128 stands for zero in the data rows.
Each row of this table is followed by its label. One hidden rule gives the labels. It looks at one to three of the table's principal directions, none of them among the few with the most spread.
[083, 140, 122, 133, 075, 081, 119, 141, 085, 147, 144, 168, 123, 110, 160, 178, 102, 130, 114, 121, 107, 160, 235, 086, 169, 158, 097, 177, 120] 0
[137, 128, 164, 131, 136, 095, 132, 142, 105, 082, 135, 176, 123, 090, 136, 112, 101, 163, 114, 131, 179, 143, 145, 117, 152, 131, 139, 136, 117] 0
[165, 123, 113, 121, 140, 115, 116, 122, 154, 112, 123, 110, 141, 137, 103, 132, 134, 149, 144, 108, 190, 099, 040, 158, 120, 112, 170, 091, 142] 2
[124, 097, 087, 072, 200, 105, 093, 110, 161, 162, 098, 035, 141, 141, 120, 107, 138, 103, 183, 106, 170, 071, 021, 143, 084, 086, 169, 124, 126] 2
[141, 109, 114, 158, 096, 154, 128, 124, 153, 140, 146, 155, 130, 148, 121, 131, 121, 131, 085, 138, 121, 139, 147, 133, 146, 128, 108, 114, 155] 0
[181, 053, 134, 109, 117, 096, 149, 111, 144, 039, 133, 090, 144, 117, 075, 066, 148, 147, 177, 082, 195, 070, 057, 111, 180, 116, 154, 116, 148] 1
[056, 105, 089, 106, 184, 106, 081, 177, 177, 253, 139, 167, 150, 189, 169, 172, 088, 110, 077, 159, 087, 180, 147, 167, 113, 105, 152, 108, 132] 2
[110, 073, 109, 197, 049, 197, 086, 113, 169, 212, 159, 132, 061, 180, 141, 218, 101, 085, 074, 166, 110, 156, 118, 093, 092, 123, 022, 080, 171] 0
[157, 133, 117, 083, 209, 117, 146, 122, 129, 126, 114, 090, 147, 113, 104, 079, 164, 158, 178, 094, 154, 085, 042, 183, 093, 117, 186, 148, 101] 2
[141, 151, 159, 083, 184, 087, 148, 142, 085, 080, 119, 132, 144, 081, 113, 106, 136, 153, 172, 101, 163, 128, 137, 152, 155, 138, 191, 159, 092] 0
[100, 181, 082, 085, 146, 108, 121, 110, 139, 138, 114, 055, 182, 140, 115, 167, 173, 092, 163, 110, 064, 091, 147, 139, 141, 145, 170, 167, 144] 0
[059, 111, 140, 125, 089, 061, 145, 175, 084, 152, 170, 210, 122, 116, 171, 166, 107, 158, 113, 113, 063, 177, 250, 088, 179, 175, 089, 194, 106] 0
[114, 111, 082, 116, 150, 114, 101, 132, 141, 187, 114, 090, 143, 152, 128, 148, 130, 093, 154, 135, 146, 129, 102, 158, 126, 104, 158, 096, 121] 2
[156, 094, 115, 147, 101, 127, 121, 130, 120, 123, 130, 141, 104, 118, 131, 120, 112, 144, 134, 114, 184, 126, 116, 140, 146, 121, 123, 100, 128] 2
[099, 082, 105, 099, 170, 102, 101, 161, 131, 194, 127, 151, 120, 138, 156, 124, 091, 131, 125, 120, 149, 154, 140, 157, 134, 107, 149, 124, 109] 2
[106, 175, 067, 089, 152, 096, 107, 124, 140, 170, 111, 079, 182, 149, 130, 165, 148, 102, 157, 099, 110, 116, 133, 146, 132, 128, 184, 150, 133] 2
[116, 084, 123, 067, 255, 091, 119, 160, 132, 203, 132, 146, 145, 125, 126, 092, 108, 145, 142, 110, 186, 157, 087, 180, 107, 093, 196, 156, 082] 0
[112, 128, 092, 068, 205, 079, 134, 134, 131, 144, 127, 103, 183, 117, 123, 098, 150, 132, 158, 095, 118, 107, 141, 157, 155, 129, 193, 189, 115] 0
[103, 140, 145, 153, 072, 141, 154, 131, 102, 132, 153, 172, 118, 125, 140, 147, 129, 128, 097, 132, 057, 163, 230, 086, 150, 165, 071, 175, 128] 2
[080, 122, 087, 131, 072, 110, 097, 110, 129, 173, 126, 084, 133, 151, 147, 185, 119, 063, 136, 126, 100, 136, 184, 058, 144, 130, 088, 149, 146] 1
[144, 176, 167, 106, 146, 072, 192, 144, 057, 045, 129, 167, 157, 062, 121, 070, 159, 190, 168, 096, 124, 121, 175, 138, 168, 166, 168, 193, 079] 0
[095, 138, 119, 165, 076, 165, 113, 121, 128, 186, 145, 149, 106, 151, 159, 181, 104, 086, 084, 141, 089, 183, 206, 067, 118, 138, 059, 150, 141] 0
[123, 098, 075, 134, 081, 128, 107, 103, 125, 155, 117, 060, 105, 134, 137, 152, 141, 094, 176, 106, 135, 090, 109, 109, 126, 126, 095, 122, 136] 1
[168, 123, 137, 133, 093, 122, 145, 095, 128, 055, 127, 096, 134, 111, 098, 100, 149, 140, 151, 101, 159, 081, 090, 091, 140, 132, 120, 139, 146] 0
[046, 089, 073, 076, 142, 094, 088, 149, 148, 221, 129, 110, 152, 169, 158, 165, 103, 077, 120, 116, 059, 150, 217, 115, 163, 123, 133, 166, 140] 2
[059, 110, 078, 147, 030, 102, 095, 135, 129, 175, 138, 130, 125, 156, 171, 197, 105, 088, 103, 141, 052, 139, 243, 083, 180, 149, 069, 135, 160] 0
[117, 180, 107, 052, 190, 094, 116, 113, 132, 126, 083, 041, 176, 134, 110, 121, 159, 108, 190, 098, 116, 079, 076, 147, 098, 114, 202, 148, 116] 2
[135, 106, 129, 089, 183, 120, 133, 131, 136, 116, 107, 081, 148, 132, 104, 089, 146, 105, 174, 123, 141, 110, 087, 152, 134, 105, 177, 109, 115] 1
[185, 199, 165, 138, 234, 166, 165, 123, 106, 105, 121, 148, 124, 076, 127, 072, 153, 172, 138, 132, 189, 136, 051, 177, 054, 124, 169, 150, 078] 1
[104, 132, 114, 157, 067, 140, 108, 116, 137, 149, 141, 139, 118, 142, 147, 173, 109, 106, 086, 141, 098, 143, 186, 081, 138, 140, 075, 140, 158] 0
[106, 126, 106, 071, 132, 073, 136, 125, 118, 146, 127, 094, 170, 142, 100, 137, 153, 128, 170, 083, 096, 107, 137, 124, 146, 137, 159, 176, 120] 2
[051, 161, 100, 129, 152, 137, 106, 137, 127, 253, 145, 142, 123, 152, 176, 197, 118, 093, 095, 150, 052, 180, 191, 107, 077, 141, 085, 189, 113] 2
[138, 134, 157, 143, 128, 139, 143, 139, 116, 119, 136, 177, 117, 119, 135, 110, 112, 150, 102, 130, 138, 159, 147, 121, 124, 131, 118, 133, 116] 2
[097, 126, 129, 094, 155, 074, 137, 139, 128, 128, 136, 114, 162, 131, 121, 133, 148, 130, 157, 117, 103, 118, 121, 117, 137, 136, 152, 159, 118] 1
[112, 173, 147, 115, 192, 122, 145, 159, 095, 153, 136, 184, 128, 099, 154, 127, 125, 162, 115, 131, 111, 167, 166, 170, 111, 147, 153, 169, 087] 2
[122, 105, 080, 099, 194, 150, 081, 123, 184, 205, 105, 049, 143, 181, 105, 163, 140, 071, 154, 151, 142, 112, 036, 193, 093, 083, 180, 059, 142] 2
[101, 110, 128, 072, 131, 052, 115, 139, 134, 108, 126, 099, 164, 142, 114, 149, 125, 121, 169, 085, 138, 115, 114, 089, 160, 126, 168, 145, 134] 0
[215, 126, 096, 193, 068, 216, 138, 085, 161, 072, 110, 093, 111, 132, 109, 078, 151, 125, 118, 133, 162, 078, 075, 157, 130, 115, 110, 055, 171] 2
[178, 135, 095, 155, 095, 209, 123, 069, 157, 090, 089, 033, 121, 135, 105, 087, 160, 077, 143, 143, 127, 063, 088, 133, 116, 107, 110, 083, 166] 0
[193, 115, 126, 144, 145, 160, 155, 119, 142, 092, 127, 137, 125, 117, 111, 060, 144, 170, 130, 109, 173, 101, 062, 168, 117, 119, 145, 108, 128] 2
[127, 112, 146, 120, 083, 117, 125, 119, 121, 090, 122, 114, 116, 127, 114, 132, 123, 129, 135, 122, 117, 105, 136, 102, 144, 133, 109, 122, 142] 2
[204, 064, 151, 101, 182, 108, 173, 131, 131, 050, 146, 150, 145, 093, 075, 029, 144, 197, 153, 077, 212, 094, 064, 169, 171, 120, 186, 142, 120] 0
[116, 181, 133, 104, 127, 074, 151, 119, 101, 099, 130, 104, 162, 109, 111, 150, 172, 149, 172, 107, 101, 095, 112, 118, 120, 157, 147, 176, 112] 0
[104, 094, 094, 155, 154, 204, 112, 146, 176, 251, 160, 184, 109, 178, 154, 147, 102, 113, 039, 158, 069, 188, 180, 167, 105, 121, 089, 132, 147] 0
[090, 060, 130, 141, 058, 115, 074, 129, 137, 172, 136, 123, 079, 159, 134, 206, 080, 095, 112, 150, 142, 142, 133, 085, 133, 114, 068, 083, 152] 0
[102, 100, 098, 154, 070, 125, 113, 123, 138, 192, 145, 126, 110, 161, 135, 177, 127, 120, 118, 138, 101, 128, 122, 112, 108, 132, 072, 118, 138] 0
[165, 157, 107, 138, 182, 181, 129, 110, 142, 140, 114, 110, 130, 117, 132, 092, 139, 122, 122, 130, 159, 123, 095, 164, 093, 112, 151, 127, 124] 2
[196, 121, 183, 152, 130, 172, 170, 116, 110, 064, 134, 167, 103, 096, 098, 061, 130, 171, 114, 121, 175, 131, 103, 134, 120, 127, 118, 126, 116] 0
[065, 111, 130, 170, 090, 161, 070, 136, 174, 227, 163, 163, 085, 184, 158, 248, 083, 094, 043, 189, 081, 180, 141, 095, 080, 127, 047, 100, 168] 0
[166, 103, 089, 133, 124, 126, 144, 118, 138, 117, 127, 117, 147, 125, 113, 078, 149, 149, 143, 105, 154, 094, 103, 162, 152, 122, 149, 122, 133] 0
[166, 143, 137, 120, 155, 136, 123, 115, 134, 102, 094, 101, 135, 125, 111, 082, 126, 132, 144, 130, 187, 107, 055, 146, 097, 095, 164, 088, 118] 0
[187, 133, 191, 130, 187, 177, 166, 130, 131, 048, 126, 143, 114, 098, 096, 065, 147, 162, 127, 139, 151, 116, 071, 173, 115, 125, 157, 104, 121] 0
[173, 103, 209, 142, 137, 138, 122, 130, 122, 034, 107, 136, 082, 098, 108, 093, 098, 146, 134, 163, 220, 117, 043, 126, 114, 098, 134, 045, 123] 0
[139, 141, 096, 108, 152, 115, 127, 114, 137, 133, 135, 107, 154, 121, 117, 132, 147, 139, 139, 099, 137, 104, 117, 144, 135, 135, 156, 166, 138] 0
[132, 133, 146, 113, 154, 147, 129, 126, 127, 133, 116, 130, 129, 130, 116, 108, 121, 123, 114, 140, 122, 137, 137, 143, 118, 116, 140, 127, 121] 0
[119, 163, 103, 112, 150, 115, 129, 106, 137, 130, 124, 083, 158, 124, 125, 135, 159, 118, 147, 120, 106, 094, 112, 121, 111, 136, 140, 168, 134] 2
[149, 091, 117, 203, 008, 129, 106, 106, 159, 080, 143, 114, 099, 145, 122, 177, 127, 126, 116, 159, 158, 086, 072, 092, 145, 131, 064, 045, 185] 2
[018, 118, 102, 076, 137, 050, 098, 170, 129, 197, 154, 155, 164, 150, 164, 207, 104, 105, 106, 128, 030, 165, 255, 109, 187, 157, 136, 193, 137] 0
[145, 128, 135, 122, 127, 107, 131, 131, 079, 089, 113, 132, 121, 082, 136, 103, 107, 119, 158, 107, 196, 148, 182, 111, 179, 125, 151, 139, 102] 2
[103, 126, 134, 107, 158, 071, 128, 154, 138, 133, 128, 135, 158, 142, 130, 125, 132, 144, 144, 136, 127, 125, 083, 137, 118, 119, 161, 113, 114] 1
[142, 159, 133, 113, 157, 094, 164, 131, 087, 084, 128, 137, 139, 076, 138, 086, 154, 173, 165, 094, 139, 106, 131, 137, 135, 152, 151, 185, 094] 1
[119, 137, 120, 096, 184, 130, 082, 116, 152, 178, 102, 079, 141, 153, 110, 158, 112, 082, 133, 148, 170, 135, 075, 141, 089, 086, 169, 099, 129] 0
[135, 148, 140, 169, 081, 144, 130, 140, 136, 092, 135, 165, 126, 133, 137, 149, 121, 134, 093, 156, 112, 143, 158, 133, 157, 142, 118, 085, 152] 1
[161, 111, 150, 134, 137, 123, 134, 130, 134, 076, 135, 138, 132, 113, 104, 114, 126, 142, 129, 128, 179, 125, 103, 138, 158, 123, 154, 103, 138] 2
[154, 180, 138, 062, 229, 086, 117, 132, 119, 069, 072, 064, 183, 104, 101, 095, 139, 106, 200, 117, 209, 109, 064, 171, 138, 092, 255, 093, 102] 2
[136, 173, 167, 095, 189, 114, 152, 157, 102, 100, 115, 157, 156, 111, 114, 107, 134, 146, 140, 127, 129, 157, 144, 171, 140, 131, 198, 128, 095] 2
[099, 120, 131, 102, 138, 071, 115, 153, 134, 144, 133, 156, 158, 145, 130, 142, 105, 138, 118, 124, 137, 149, 138, 119, 146, 120, 157, 130, 125] 0
[163, 163, 194, 105, 218, 111, 167, 144, 077, 095, 114, 171, 111, 070, 125, 052, 131, 208, 153, 118, 191, 128, 054, 169, 061, 121, 166, 154, 054] 2
[209, 192, 156, 146, 185, 181, 182, 118, 085, 071, 126, 171, 120, 057, 118, 056, 152, 187, 123, 112, 176, 133, 133, 190, 120, 146, 163, 165, 093] 0
[159, 180, 154, 186, 092, 160, 151, 106, 108, 078, 127, 141, 101, 095, 139, 117, 147, 155, 119, 153, 135, 110, 100, 115, 087, 145, 084, 122, 123] 2
[154, 199, 158, 154, 102, 171, 140, 116, 089, 049, 097, 137, 110, 081, 154, 101, 116, 117, 117, 138, 133, 141, 200, 107, 146, 141, 122, 127, 124] 1
[149, 104, 100, 149, 092, 195, 123, 100, 155, 154, 139, 102, 111, 154, 106, 151, 141, 099, 109, 124, 100, 120, 142, 136, 135, 132, 094, 121, 165] 2
[159, 174, 163, 139, 111, 156, 138, 094, 100, 077, 095, 084, 099, 101, 114, 113, 149, 130, 159, 140, 142, 089, 072, 119, 073, 126, 108, 111, 113] 0
[172, 082, 107, 169, 066, 182, 134, 098, 147, 113, 135, 106, 096, 137, 106, 114, 142, 126, 123, 125, 133, 092, 103, 134, 136, 127, 081, 095, 161] 0
[142, 090, 160, 059, 233, 112, 125, 152, 135, 106, 104, 105, 132, 121, 098, 080, 125, 138, 169, 120, 168, 113, 056, 191, 125, 096, 209, 097, 104] 2
[106, 109, 156, 083, 131, 061, 131, 124, 112, 085, 118, 096, 145, 114, 108, 111, 133, 134, 169, 115, 131, 091, 107, 089, 138, 125, 139, 153, 118] 0
Here are more rows. What is the label of each one?
[034, 094, 080, 140, 062, 072, 087, 143, 162, 218, 139, 113, 145, 197, 159, 203, 118, 084, 115, 166, 052, 131, 143, 082, 122, 124, 076, 103, 151] ~ 2
[183, 146, 131, 146, 128, 140, 169, 118, 111, 081, 117, 117, 135, 109, 107, 074, 166, 153, 169, 111, 163, 104, 070, 152, 118, 128, 148, 109, 106] ~ 1
[174, 063, 152, 201, 096, 198, 149, 127, 146, 129, 165, 187, 065, 129, 126, 101, 118, 162, 081, 153, 155, 142, 088, 136, 105, 126, 055, 090, 139] ~ 1
[095, 046, 122, 141, 061, 110, 095, 136, 143, 128, 135, 113, 105, 153, 134, 163, 096, 081, 129, 147, 128, 134, 161, 081, 183, 117, 088, 079, 159] ~ 1
[179, 155, 132, 118, 170, 142, 161, 119, 123, 067, 108, 095, 159, 109, 099, 071, 166, 124, 174, 110, 161, 110, 091, 155, 143, 121, 188, 116, 115] ~ 1
[180, 181, 142, 153, 079, 134, 150, 107, 097, 034, 109, 121, 135, 091, 115, 108, 142, 139, 148, 114, 168, 110, 141, 116, 160, 142, 144, 114, 132] ~ 2
[112, 153, 140, 072, 190, 088, 124, 127, 122, 106, 089, 062, 165, 127, 113, 107, 146, 096, 189, 125, 138, 107, 082, 123, 113, 106, 189, 124, 104] ~ 1
[123, 088, 133, 137, 121, 136, 115, 137, 130, 155, 132, 133, 103, 142, 126, 142, 110, 113, 128, 140, 147, 149, 118, 127, 126, 114, 112, 096, 124] ~ 2
[183, 128, 092, 104, 132, 123, 162, 107, 114, 090, 123, 115, 154, 099, 108, 054, 155, 171, 155, 054, 155, 083, 134, 153, 162, 138, 164, 183, 125] ~ 2
[091, 132, 130, 159, 106, 136, 130, 146, 117, 181, 151, 171, 112, 140, 154, 170, 119, 120, 099, 156, 084, 175, 180, 115, 121, 144, 084, 136, 118] ~ 1
[097, 107, 163, 158, 048, 059, 133, 172, 101, 106, 155, 211, 120, 131, 144, 170, 095, 162, 110, 142, 130, 170, 174, 094, 176, 150, 103, 098, 122] ~ 2
[159, 131, 118, 120, 144, 157, 134, 099, 127, 130, 109, 086, 127, 125, 105, 093, 146, 118, 147, 119, 147, 103, 094, 142, 104, 112, 135, 131, 121] ~ 0
[181, 132, 131, 166, 175, 185, 137, 121, 168, 112, 134, 136, 116, 124, 122, 095, 145, 156, 106, 154, 165, 108, 031, 185, 083, 114, 138, 083, 140] ~ 1
[219, 103, 160, 137, 156, 128, 167, 124, 130, 023, 127, 150, 143, 091, 085, 028, 138, 183, 142, 109, 231, 101, 055, 161, 160, 110, 181, 095, 124] ~ 2
[105, 102, 104, 119, 117, 127, 119, 113, 148, 157, 135, 091, 139, 152, 119, 144, 139, 094, 133, 126, 095, 117, 137, 100, 133, 126, 108, 146, 147] ~ 2
[198, 122, 176, 149, 182, 137, 187, 141, 089, 053, 133, 181, 105, 061, 128, 019, 141, 204, 150, 114, 208, 123, 073, 164, 117, 129, 147, 132, 076] ~ 1
[211, 126, 146, 159, 077, 163, 153, 105, 094, 046, 122, 140, 102, 088, 099, 089, 124, 149, 139, 095, 211, 126, 139, 126, 172, 132, 129, 110, 130] ~ 2
[101, 157, 114, 159, 070, 139, 114, 112, 142, 167, 149, 130, 127, 155, 124, 210, 140, 119, 091, 157, 066, 128, 150, 118, 112, 152, 081, 132, 158] ~ 0
[082, 082, 117, 093, 187, 075, 061, 155, 152, 203, 113, 116, 126, 155, 146, 164, 075, 097, 133, 154, 194, 153, 075, 135, 105, 077, 164, 079, 117] ~ 0
[075, 147, 084, 099, 097, 066, 124, 122, 100, 149, 134, 100, 156, 119, 150, 167, 143, 113, 159, 093, 075, 113, 207, 085, 163, 160, 118, 208, 125] ~ 0
[112, 096, 139, 130, 131, 088, 140, 149, 137, 134, 164, 180, 139, 131, 126, 130, 124, 169, 105, 129, 122, 136, 126, 125, 141, 140, 121, 148, 129] ~ 0
[189, 096, 169, 136, 204, 164, 149, 152, 142, 100, 131, 198, 113, 108, 119, 034, 101, 187, 089, 140, 204, 148, 076, 194, 117, 098, 167, 092, 110] ~ 0
[062, 096, 110, 103, 132, 087, 087, 151, 151, 199, 132, 116, 145, 174, 127, 194, 111, 090, 121, 164, 088, 144, 144, 139, 140, 115, 137, 099, 138] ~ 0
[177, 128, 155, 128, 110, 124, 176, 112, 106, 033, 116, 100, 131, 100, 097, 062, 168, 153, 182, 099, 147, 082, 080, 116, 137, 136, 135, 125, 115] ~ 0
[179, 198, 163, 176, 058, 172, 161, 089, 112, 025, 131, 133, 132, 098, 097, 133, 157, 138, 104, 141, 113, 110, 163, 105, 152, 163, 106, 132, 159] ~ 0
[177, 088, 171, 081, 195, 096, 154, 145, 138, 023, 111, 111, 157, 106, 072, 048, 149, 161, 176, 121, 182, 083, 047, 189, 173, 107, 221, 077, 123] ~ 2
[145, 184, 128, 078, 195, 091, 150, 115, 099, 079, 105, 091, 174, 082, 117, 081, 157, 139, 178, 091, 152, 099, 125, 135, 137, 133, 197, 190, 101] ~ 0
[149, 195, 161, 150, 122, 144, 136, 126, 085, 096, 102, 159, 107, 090, 153, 105, 110, 149, 116, 142, 159, 146, 144, 126, 098, 128, 124, 124, 099] ~ 2
